In the data rows, the value 128 means zero.
In the table below, every row is followed by its label. The labels come from one hidden rule.
[125  51 159 117  93  51 105 146 154 150 114 185 124 136 189 161 158 147
 192 128 114 139   0 150  82 151 142 168  19 141  85 102 237 170  90 142
  95 174  71 141 216 131 126 121  18 115 131 123] nest
[134  43 197 137 127  21 133  98 153 168 137 231 131  96 178 113 203 127
 213 197 148 155 110 125  62 188 150 151  18 153 219 133 176 102 100 193
  37 186  92  38 180 121 137 120  19  81 121 175] sock
[119 122 123 124 138 146 133 149 119 134 132 159 128 114 148  99 120 131
 120 169 140 101 124 141 124 106 126 136 143 146 111 148 108 138 117 124
 138 112 135 102 118 143  65 134  81 141 139 135] nest
[115 100 131 118 129  81 127 143 120 138 130 161 132 126 134 145 160 125
 125  92 130 153 103 111  97 148 133 127 152 140  92 150 166 139 124 125
 147 128  98 158 138 141 126 120 150  74 141 138] nest
[156 157 238 136 150 147 130  75 147 105 106 219  96  95 163  72  45 148
 104 154 153 147 225 155 141 124 124 146 185  80  80 255  57 111 155 166
 104 119  45  48 121 183 255 127 129 189  90 149] nest
[118  91 101 127 164  67 118 160  84 151 166  90 165 133 125 129 221 110
 133 170 136 105   0 119 134 162 131 130  54 168 160  33  88 117  71 140
 143 153 153 169 149 109  27 147  63  61 146 122] nest
[146 224 153 118 117 216 122 143 153 125 121 119 121 113 140  72  61 130
 105 160 113 169 245 117 123 127 119 147 148 111  47 197  49 130 135 125
 128 136  72 127 112 135 144 110 158 157  90 137] nest
[147  49 166 129 118  18 119 139 147 163 121 192 117  82 149 137 174 135
 158 203 147 161  62 137  61 199 177 157  50 148 246 144 172 107 123 177
  64 182  84 108 221 111 142 111  64 116 125 159] sock
[ 93 116   0 144 152 134 160 158  88 139 142  81 143 147  36 193 171 103
  38  73 111  76 146  99 167 109 119 130 155 157 241  62  92  97 105  76
 173 148 226 116  90 119 111 160  88  67 144 105] nest
[134 116  37 118  77 189 103 181 128 117 107  24 126 177  97 194 132 123
  95   0  82  73   0 106 144  88 109 118 214 134  62 113 168 169 164  45
 172  63 193 225  82 108  88 118 229  80 137  79] mint
[120 121  68  99  86  21 132 148 117 168 117  93 128 128  84 209 165 120
 162  95 122  88  63 111 106 128 142 124  43 142  81  48 255 138 117 140
 129 157 184 222 151 127  83 122  60 136 156 135] sock
[155 154 194 116 151  86 101 116 138 110 108 201 119 116 166 121 111 151
 150 119 124 180  92 157  88 122 125 145 117 120  91 133 149 127 159 154
 111 169 105 122 158 143 166 125  82 135 108 121] sock
[134 161 116 136 137 102 123 111 125 154 121 105 119 157  84 139 118 122
 153 107 133 121 134 119 118 119 119 127 222 148  30 119  65 104 126 122
 137 129 130 117 128 144 104 114 158 150 148 163] sock
[117  93 122 124  63  91 109 138 117 129 115 114 112 170 110 148 145 138
 112 108 120 151  77 108 115  83 113 121 138 138   6 132 211 155 153 120
 128 103 210 228 148 104 245 127 126  91 131 116] nest
[117 102  89 139 170  68 153 102 135 142 152 104 152 132 159 142 152 103
 151 255 154 103 100  86 150 168 156 119  76 129 255  99  90  96 110 149
 141 168  80  43 140 109 143 139  56 138 155 152] nest
[159 231 242 134 138 247 121  74 138  81 120 255 109 110 147  58   5 155
 121 166 117 111 240 175 158 113 117 137 171  73  91 189  21 115 176 130
 121 112 156  39 104 161 170 124 167 177 107 123] sock
[104 129 133 102 144 141 120 158 132 143 138  33 140 156 113 165 147 122
  69 143  90 110  97  97 142  91  99 120 166 174  65  75 146 128 137  92
 161 126 137 171 114 118 134 122 156 122 120  77] sock
[114  57  86 141 117  78 137 132 125 166 133 110 145 128 179 152 135 114
 177 160 160 132  51 119 106 183 155 144   0 137 202  70 183 110  79 189
 124 176  56  96 192 129  98 141  14 102 134 163] sock
[146 146 142 109 116 254 115 109 129 114 131 169 132 145 122  73  72 137
 122 136 122 111 158 160 169  97 110 129 141 131 107 163 101 118 181 149
 151 106 135 155 142 146 127 119 193 177 110  97] sock
[135  88 139 128 116  89 134  89 145 148 125 168 128 116 161 118 102 146
 155 119 158 135  61 142  78 170 143 162   0 108 159 130 180 121  95 163
 100 157  68 144 151 143 179 124  36 106 112 160] mint
[115  70  61 138 143 142 135 148 155 145 125  68 136 147 103 173 154 123
 131 163 136  81 133 124 125 139 127 104 132 127  48  72  70 120  81 151
 141 120 139 143 119 121  53 135  72 127 147 146] nest
[ 94  61  44 104 106  57 138 171 113 146 149 106 139 200  73 200 206  96
 162   0  81 120   0  52  84 120 134  96  41 157  80  62 169 145  60  91
 162 119 173 252 141  60   0 138 155  55 147  94] sock
[144 122 161 117  98  84 113 138 167 121 124 123 112 163  97 111  74 123
  84 121 128 142 176 107  96 131 124 123 191 139 155  78 221 132 124  90
 155 146 174 181 144 136  65 126 196 112 112  99] sock
[110 128 214 142 162  79 123 111 112 128 116 154 147 108 128  82 141 131
 165 231 149 107 232 124 139 154 149 115  97 137 144 146 121 124  85 125
  84 137  81 115 138 100 142 148  65 112 146 131] sock
[117 141   6 123 144 181  99 129  92 113 124  56 132 167  70 114 131 101
  91  15 123 140 137 138 161 106 112 137 147 136  94 137 120 108 157  74
 190  91 187 166  95  77 102 139 226  97 126 109] nest
[133 244 148 149 160 255 139 116 106  91 140 133 118 119 143  85  72 140
 137 126 155 113 255 155 157  89 109 135 236  94 160 157  57 114 153 150
  95 107  92 110  55 149 117 113 115 186 114 116] sock
[ 98 109  85 119 120  17 133 176 152 139 144  81 130 123 113 158 141 123
 168 146 134 142  89 118  98 166 132 130 115 145 127 106 219 155 122 149
 132 127 119 188 101 127  46 130 185  84 131 117] nest
[159 120 134 148 123 133 128  90 152 110 114 149 106  86 149  77  55 137
 156 172 150 132 255 158 155 107 129 166 160 104 107 215  81 132 146 158
  89 138  40  64 110 149 176 133  87 168 123 148] sock
[138 129  82 126 112 172 152 106 144 124 123  94 138 120 106 116 109 122
  75 170 118 148 175 165 153  92 128 127 195 143  93 128 135 121 150 112
 155  90 164 104 123 153  75 130 115 140 140 123] sock
[129 126 188  86  79 153  84 155 126 122  92  94 114 162 108 219  70 133
 138  53  84 145  14 127 119  99 108 133 123 148  30 158 252 161 142  99
 170  89 165 230 162 122 124 133 186 112 101 100] sock
[104  73  25 147 188  84 174 147  63 132 184   0 153 160  85  56 165  92
  89 165 142  39 200  95 190 173 134  96 160 137 255 111   0  71 119  97
 107 118 134  36 112  70   0 172 130 136 181 159] nest
[102 145  98 125 136 164 134 139 111 105 133  74 147 172 132 112 144 118
  72  77 130  73 128 113 153  85 121 127 190 137 153 130  38  95 129  79
 191  90 143 150  91  99  72 137 215 108 172 105] nest
[122 155 115 116 130  89 134 150 109 134 128 103 137 155 126 184 183 117
 136  36  90  76 112 146 140 119 115 114 144 150 109 118 148 180 111 106
 165  96 185 205 123  96 151 122 181 111 128 115] sock
[115  40 158  95 111 106  89 163 144 164 105  68 139 160 100 221 175 124
 119  81 117 117 115 120 115 147 127 143   0 129 112  93 187 162  72 103
 101 134 130 174 134 109 135 118 169 116 138 109] sock
[155 142 176 123 105 114  99  94 154 127 106 226  97 118 158 119  99 159
 205 134 129 199 192 129 105 105 144 164 163 114  76 122 253 136 138 135
  71 139  50  61 125 158 217 104  95 144  88 123] sock
[146  61 166 131  80  24 109 116 160 149  96 178 125 122 181 107 162 148
 203 123 145 192   7 121  73 192 161 151   1 134 117 139 193 162  92 157
 104 182  84 179 190  93 146 134  35 114 142 159] sock
[118 130 112 115 107 156 128 135 121 125 114 159 111 104 134 142  91 122
 149  92 119 129 151 138 152 105  98  99 111 123 128 104 130 145 124 104
 149  85 166 161 132 138 130  99 132  80 116 113] sock
[118 146 231 128 125  89 117  70 183 150 114 172 125  96 190  73 118 132
 236 219 151 186 174 125  82 187 160 173  80 109 174 125 145  89 128 179
  52 151   0  60 176 149 218 129   0 118 112 170] nest
[ 99  63  79 115 123 127 120 128  98 132 148 100 129 121 139 121 156 125
 154 118 112 177 198 158 110 154 138 103 129 157 152 135 151 120 108 108
 138 161  73  96 127 132 140 122  64 111 126 126] nest
[157 184 110 106 101 231  94 140 172  95  87 178 112 158 136 137  44 155
 179  52 112 134 140 147 108  83  93 127 255 124   0 170 198 133 149 126
 137  90 213 150 117 158 255 116 190 189  89  87] mint
[113  69  98 113 130 111 120 152 136 141 123 112 132 138 118 147 135 110
  91 113 124 150  76 130 113 110 132 118 132 126  93 116 111 139 127 125
 136 130 172 192 140 101  58 134 104 119 152 113] kite
[110 170  75 157 172 177 165 128 141 124 155 119 142 116  87  98 111 123
 106 149 154 126 208 116 191 121 146 124  80  96 255 126  34  82 124 172
 151 156 154  31 147 120 132 141 164 121 156 141] nest
[112 196  51 163 147 185 148 138  98 125 133  69 123 157 121  99 144 120
  56 135 122  87 203 131 192 106 111  77 201 136 202 108  57 119 142  81
 163  97 221 135  70 132 109 137 192 144 140  87] nest
[184 195 253 114  77 128  98  59 191 100 114 181  89  61 182  47  24 164
 255 208 136 178 186 180 101 111 109 174  94  57  75 247 130 130 178 170
 104 122  59  42 100 228 255  92 148 216  70 158] sock
[129 122 100 140 147  80 128 106 124 143 121 104 131 108 124 105 103  97
 166 192 142  78 160 141 136 147 144 129 114 153  98 130 147 110  98 173
 140 142 102  77 142 116  67 136  89 141 164 183] mint
[147 141 130  87  96 147  97 126 129 136 102 126 102 128  98 155 146 142
 148  81 114 219 144 160  75 105 107 135 115 106  18 111 208 169 195 143
 137 117  90 187 121 125 226 124 126 143 114 115] sock
[117 132 156 121 120  72 138 127 119 140 130  25 129 121 128 122 167 129
 175  72 103 120   0 115 109  97 122 150  79 113  64 150 195 122 125 106
  95 143 190 160 110 131 102 135 109 136 133 110] sock
[101 136  54 133  97   0 115  98 122 124 145 124 156 133 104 119 195 117
 111 155 142 116  43  96  96 137 136 152 109 159 162  95 169 151  88 176
 120 153 119 156 151  95 103 141 105 132 123 161] sock
[146 197 127 123 129 139 106 140 119 123 130 218 101 113 134  77 134 145
 125 170 135 150  91 163 164 114 117 134 159 107  51 150  60 129 165 140
 140 117 190 148  69 139 146 116 123 175 131 121] nest
[113 112 134 129 132 132 123 135 101 152 121  69 137 119 102 132 223 123
 136  96 117  68 182 106 129 109 136  97 119 136 179  66 121 140 120 118
 151 117 105 164 166 113  86 131 159 138 122 109] sock
[140  89 141 111  65  73  97 141 142 151 102 133 121 154 115 144 137 125
 161 125  95 165  95 129  73 125 126 140  64 122  34 166 200 171 169 105
 109 164 115 159 102 121 211 105  82  96 104 117] sock
[107  97 113 130 123 110 152 136  68 143 154 134 148 113 117 110 231  99
 107 140 117  79 149 101 135 136 148 112 147 146 137 118 136  94 119 136
 151 152 155 130 110 103  34 162 108 157 171 135] sock
[119 185  68 150 159 175 143 139 113 134 143  88 132  95 109 123 136 111
 111 124 132  81 154 132 126 144 125 109 174 121 211  85  87  98 109  96
 131 127 129 122  83 112  43 132 163 122 129 125] nest
[107 185 121 121 150 140 123 148 128 104 134 127 136 177 132 190  70 135
 120 133 113 109 145 150 137 108 122 127 185 110  97 121  82 134 178 107
 124  87 141 152  90 133 184 135 168 152 121 133] nest
[157 142 215 135 155  98 132 127 113 117 120 205 110  85 144 122  88 129
 174  90 140 163  73 143 118 126 122 151 115 138  64 108 114 111 146 119
 138 108 107  54 134 145 114 111 118 160 103 131] sock
[136 113 193 140 127  87 138  97 128 120 132 215 157 110 113  77  82 104
 143 152 131 107 140 140  91 190 134 134 116 131 193 104 172 123 122 184
 102 139  60  88 163 138 164 124   6 113 135 128] mint
[128 127 170 137 129 192 131 111 154  88 117 150 117  98 156 113  96 136
 105 172 106 165 211 160 128 128 113 128 108 136  84 164  82 120 122 142
 122 135 104 161 116 194 221 120 192 183 100 160] nest
Which column or columns does the hidden rule look at? Columns are counted from 0, in order:
0 21 32
Which label does each new row get?
[111 136  43 116 182 166 138 171  57 131 129  91 133 166  70 157 120  97
  46 140 131 104  53  89 130 128 116 109 175 147 188 104  42 128 111  99
 143 122 143 138  78  89 123 153 174 115 154  99] nest
[145 244  98 146 143 255 113 145 123 100 127  91 120 118 106  96  71 133
  39  72 116  89 235 136 204  60 103 119 237  98  46 110  49 132 184  94
 143  39 176  98  55 146 178 131 234 137 116 106] sock
[136 205 141 141 138 147 111 114 140 130 159 115 117  94 167  88  96 138
 158 137 142 110 145 136 127 100 129 129 178 117 230 141 151 132 120 131
 119 108  89  85 132 138 223 148 188 158 121 143] mint
[135 113 119 132 108  95 124 111 116 156 139 148 138 149 121 150 140 132
 173  70 108 170  92 129 118 123 110 128 152 146 130 105 152 147 125 156
 128 152 144 181 149 115 119 124  78 122 129 113] sock
[147 100 117 117 110 108 134 116 163 132 123 192 133 115 174 102 105 135
 155 117 120 201  96 144  74 112 127 146  97 118  68 137 255 140 127 164
 116 125  75  87 196 143 177 110 152 130 120 133] sock
[133 157 103 144 140 205 128 131 130 125 138 162 128 122 163  78  88 129
  77  71 152 112 189 137 156 119 116 134 205 103  65 128 150 117 143 117
 143  90 120 151  97 148 168 133 148 112 109 129] mint
[101  77 131 130 163  47 151 138 112 137 162  50 140 177 101 159 158 124
  62 129 120 110 168 101 125 113 130 118 142 140 167  72  68 124 102  95
 165 101 170 132 122 116  28 140  99 119 144 119] nest
[112 146  89 152 175 117 155 131 130 139 150 131 139 152 125 137 151 115
 101 162 135  90 130 106 136 166 146 113  83 130 187 167  48 105 115 142
 138 106  65 114 124 106 115 132 104 164 144 137] nest
[115  60  35 134 181  83 143 126  79 126 164  58 146 116 136 175 225 106
  94 127 133  98  55  70 136 178 168 109 183 140 200   5  96 136  92 167
 158 169  92 123 112 102  42 147 150  88 166 136] nest
[144  90 160 121 123  79 130 152 157 135  95 142 111 124 189  98 175 126
 177 122 136 180  32 135 107 124 134 142  59 124 103 130 178 135 146 187
  98 156  89 172 171 130 153 133 104 145 112 133] sock
[116 161 107 126 116 177 158 110 109 112 123 144 123 104 107 116 143 136
  96 167 155 114 153 152 111 135 135 135 151 129 188 168  96 124 109  80
 110 114  53 117 136 133 151 142 152 143 140 136] nest
[158  74 245 124 105  17 104  92 157 155 118 210 112  89 179  90 121 128
 255 216 146 199  43 143  39 179 183 155   0 118 208 142 255 124  64 231
  57 213   0 107 202 147 131  96   0  82 126 198] sock
[ 91 118   0 165 219  65 177 151  48 145 186   0 173 159  65 137 160  92
  26 179 132  43 192  60 197 127 147  76 151 170 255  52   0  90  53  58
 163  94 204 107  68  63   0 178  89 102 189 109] nest
[166 187 225 132  79 226 117  64 160 109  95 255 125 106 200  97  76 157
 181 167 147 219 155 174 131 116 123 150 171  99  10 209 125 105 197 110
  73 102 103  89 138 193 214 105 184 177  95 137] sock
[151 161 196 104  92 178 114 151 131 114 134  99 105 151 135 143  86 134
 102  93 110 124 155 152 138  92 111 134 185 120  66 175 107 124 159 152
 118  95 179 132 118 133 199 115 196 137  90 107] sock
[ 90 156   0 156 170 208 181 132  92 139 162  47 145 132 106 137 196  98
  59 128 120  47 173  93 204 151 140  77 144 122 240  93   0  83  99  83
 153  90 187  89  95  96   0 162 105 136 145 121] nest
[135 164  83  96  94 132 124 149 125 111 119 114 102 167 103 206 122 130
 118  26 104 171 153 153 136 113 121 149 209 134  31 135 152 169 108  45
 156  74 219 221 106 115 121 108 188 144 107  85] sock
[153 153 158  97 109 247  91 147 202  87 110 146 103  91 154 127  85 142
 177  40 130 175 205 179 128  69 116 153 225  94  35 172 179 180 229 111
 127  74 169 176 115 162 215 107 139 162 107 104] sock
[ 97  90   0 118 175 127 154 171  98 149 166   9 155 174 114 113 207  98
 130 171 115  58 107  70 151 115 117 101 125 145 216  78  66 126  94  96
 157 144 184 140 122  91   9 152 152  76 169 105] nest
[139 145 103 139 146 136 112  85 157 119 141 195 118 120 124  89 112 133
 112 161 143 155 131 167 176 131 132 127  97 100 167 143 176 121 154 163
  93 141  74  92 158 145 166 118 108 140 113 153] sock
